Some points, one per row:
[  6. -34.  33.  74.  10. -47.  49. -62.]
[-28. -24. -10.   8.  27. -18.  34.  -1.]
[ 26.  13.  50.  32. -22. -27.  47. -51.]
[ 28.  -4.  14.   6. -38. -40.   7. -11.]
[-11.  11. -25. -19.  24. -19. -41.  56.]
[-21.  13. -15. -30.  -1.  95.  -5.  27.]
[ 12.   4.  32.  19. -21.  -5.  36. -35.]
[ 14. -26.  41.  47. -28. -13.  58. -55.]
[ 19.  17.  42.  19. -29.  -2.  39. -32.]
[  2.   5. -21. -36. -18.   2. -25.  34.]
[ 29.  19.  53.  22.  -6. -84.  -2. -20.]
[  6.  18. -38. -74.  -2. -58. -40.  14.]
10 more points follow, each with its number after it:
[-11.  19.   2. -22.  21. -16. -26.  46.] 0
[ -5.  21. -20. -24.   1.  55. -22.  30.] 1
[-30. -13. -26.   0.  24.  71.  -4.   8.] 2
[-31. -14. -66. -66.  32. -30. -88.  81.] 3
[-12. -11. -11. -17.   0.  28.  -1.   0.] 4
[-15.  -7. -11.   9.  12. 108.  -2. -16.] 5
[ 22.  13.  44.  35. -12. -52.  58. -49.] 6
[ 20.  11.   7.   9.  -8.  10. -24.   6.] 7
[-30.  -1. -19. -22.   3.  94.  -1.  28.] 8
[-12.  12. -41. -30.  22.  32. -56.  43.] 9
Which of these numbered points is nearest to each point below, ignoring the direction in which the first points spread most? Its number follows each.
[ 30.  30.  24.  13. -18.  16. -23.   2.] > 7
[ 17.  13.   6.   4. -12.   5. -15.   9.] > 7
[-14.  23. -28. -16.  18.  64. -17.  31.] > 1
[-43. -12. -36.  -5.  37.  78. -17.  30.] > 2
[-25. -29. -27.  20.  20.  52. -11.   4.] > 2
[ 13.  23.  24.   0. -20.  33.  27. -24.] > 1
[ 16.  40.  25. -21.   1. -42.  65. -77.] > 6
[-32.   4. -21. -37.   8.  78.  -2.  31.] > 8
[ -4. -23.  13.  19.  -6.   3.  35. -25.] > 4
[  8. -13.  -5. -10.  16. -80. -57.  15.] > 3
[  7. -20.  15.  59.  14. -25.  24. -38.] > 9
[-10. -17.  -1.   0.   6.  15.  12. -21.] > 4
[-54.  23. -43. -87.  50.   5. -48.  94.] > 0
[-33.  21. -18. -57.  36. -32. -28.  62.] > 0
[ 20.  24.  36.   0.  -9. -27.  92. -99.] > 6
[ 21. -10.  23.  11. -33. -73.  33. -22.] > 6
[ 30. -35.  -5.  18. -30. -96. -41.   4.] > 3
